5	50	25	21	46	11	44	-15	-6	39	21	1	21
-31	-36	3	49	49	1	43	-37	-43	47	-3	-37	0
-41	-19	10	35	-12	10	11	-36	-40	2	6	-43	5
-24	21	23	-29	-19	19	-27	-16	5	-31	19	-10	23
51	13	-18	-4	19	-28	3	38	32	28	-23	40	-20
Rows and columns are numbered from 0.
Read off the entry directly above -10.
-43
The entry in row 1 and column 0 is -31
Read off the entry in row 1 and column 2.
3
The entry just left of 2: -40
The entry just right of -28 is 3
Read off the entry in the bottom-left corner.
51
Read off the bottom-right entry.
-20
Read off the entry in row 0 and column 0.
5
The entry in row 2 and column 0: -41
Read off the entry in row 2 and column 2.
10
Read off the entry directly below -41.
-24
The entry just right of the largest entry -> 13
Read off the entry in the top-right corner.
21
The entry just right of 35: -12
The entry at row 0, column 2 -> 25
The entry in row 2 and column 1: -19
Read off the entry directly below the centre entry.
-27
Read off the entry in row 0 and column 1.
50
Read off the entry just left of the centre entry.
10
The entry directly above 38 -> -16
The entry just left of -12 -> 35

grid =
[[ 32   5  38   6   2  10  22 -12  -6  -3]
 [  5  13   6   6  35   6  44  19  32 -10]
 [-12 -28  39   6 -12  -4  10 -27  11 -28]
 [-37  21 -13 -29  -3 -31   7  28  17 -12]
 [  2 -16  39  -4 -33 -11   2 -37 -23   1]
 [-28 -15  -1 -19 -36 -51  22  -7  -6  10]]
Find the 1st entry, reading row by row.
32
Find the 3rd-last entry, reading row by row.
-7
The entry directly below the largest entry -> 10
Find the entry just right of 13.
6
The last entry in the row that holds the largest entry -> -10
Find the bottom-right entry.
10
The first entry in the row that holds the largest entry is 5
The fifth entry in reading order is 2
Find the top-right entry.
-3
The 2nd entry on the diagonal from the top-right corner is 32
Find the smallest entry in the last row.
-51
The entry just left of -16 -> 2
Find the entry in the bottom-left corner.
-28
The top entry of the column that holds the smallest entry: 10
The third entry, reading row by row -> 38
Find the entry directly above -31.
-4
The third entry on the diagonal from the top-right corner is -27
Find the entry just left of -13.
21
Find the fourth entry in reading order.
6
The second entry, reading row by row is 5
The 4th entry from the end, reading row by row: 22
Find the entry just left of 19.
44
The entry directly below -13 -> 39
Find the entry just left of the smallest entry.
-36
The entry directly above the smallest entry is -11
The entry just right of 44 is 19

Questions about the matrix below.
1) Which number is the last entry, reading row by row?
2) Which number is the smallest entry in the first row?
3) Which number is the entry in the top-left corner?
4) Which number is the smallest entry in the first column?
5) Which number is the bottom-left entry?
6) Which number is the bottom entry of the column that holds the largest entry?
7) Which number is the entry directly below the largest entry?
8) Which number is the entry in the top-right corner?
 0.12  -0.06  -0.03  -0.15   0.15   0.14  -0.11  -0.17   0.21   0.01   0.10  -0.08
 0.10  -0.08  -0.04  -0.21   0.12   0.12  -0.08  -0.16   0.17   0.04   0.06  -0.07
 0.12  -0.07  -0.04  -0.13   0.15   0.16  -0.10  -0.16   0.20   0.02   0.11  -0.08
 0.18  -0.10  -0.07  -0.11   0.04   0.22  -0.03  -0.12   0.15   0.03   0.12  -0.18
 0.22  -0.13  -0.09  -0.13   0.04   0.25  -0.02  -0.12   0.12   0.05   0.11  -0.19
 0.09  -0.11  -0.04  -0.22   0.07   0.15  -0.08  -0.15   0.15   0.02   0.06  -0.09
 0.13  -0.09  -0.05  -0.13   0.10   0.18  -0.10  -0.16   0.19   0.03   0.12  -0.12
 0.10  -0.12  -0.06  -0.22   0.06   0.16  -0.09  -0.13   0.14   0.03   0.07  -0.10
 0.11  -0.09  -0.05  -0.21   0.13   0.13  -0.09  -0.16   0.19   0.02   0.06  -0.07
1) -0.07
2) -0.17
3) 0.12
4) 0.09
5) 0.11
6) 0.13
7) 0.15
8) -0.08

Read these off the matrix that follows.
1) Give the 3rd largest entry.
2) Give the 4th entry, reading row by row.
3) Give the bottom entry of the column that holds the smallest entry.
4) Give the largest entry in the first column.
5) Give the top entry of the column that holds the smallest entry.
6) Give the smallest entry in the first row.
7) Give the bottom-left entry.
8) Give the entry in the top-right corner.
[[-17  -1  16  14   8 -10  -2  12   0  -6  -2  -3  14]
 [ -8   5  16   7  11 -14 -11   8  -1  18  -5   5  22]
 [ -8 -21  16  10  13 -12  -6  -8 -12  14   1  10  22]
 [-29 -23  18  -6  -2 -22  -3   2   5  -1  -6 -15   7]
 [-14 -17  16  10  10 -16  -3  -1  -7   9   3  -1  17]
 [-12 -20  21   8   5 -17  -5   7  -2   8   0   2  24]
 [-13 -16  15  11  14 -14  -6  -3  -5  16   2   1  20]
 [ -6 -16  14  15   4 -13  -3   6  -1   6   2  -1  20]
 [-14 -12  23  10   4 -19  -7  10  -2   7   0  -4  22]
 [-18 -41  22   5  -1 -19  -7  12  -2  -1  -2  -9  21]
 [ -7 -16  19   7  10 -15  -3   2  -8  13   0   8  26]
 [-18 -18  22  -2  -3 -18  -4  16  -3  -5  -2 -12  21]
 [-26 -25  15  -4  -4 -17  -7   7   1  -8  -5 -13  10]
 [-22   6   7   6  11 -18  -4  -1   9   4   5 -10   4]]
1) 23
2) 14
3) 6
4) -6
5) -1
6) -17
7) -22
8) 14

arr =
array([[ 11, -19,  -2,   1, -26,  26, -20,   6,  37],
       [ 23, -12,  -2,   9, -33,  17, -14,  17,  32],
       [ 41,   4,  -4,  19, -29,  19,   8,  11,  13],
       [ 13, -21,  -1,   1, -31,  21, -12,  12,  36]])
The largest entry in the first row -> 37
The entry directly below the largest entry is 13
The 1st entry, reading row by row: 11
The entry directly above 9: 1
The second smallest entry: -31
Find the entry directly below -19.
Answer: -12
Find the second entry on the diagonal from the top-right corner.
Answer: 17
The third entry in reading order -> -2
The 4th-last entry, reading row by row: 21
The third entry on the main diagonal: -4
The 3rd smallest entry -> -29
Find the last entry, reading row by row.
Answer: 36
The entry directly above the smallest entry is -26
The entry just left of the smallest entry: 9
Find the first entry in the row that holds the largest entry.
Answer: 41
The entry directly above the largest entry: 23
Find the entry just left of -4.
Answer: 4
The third entry from the end, reading row by row: -12
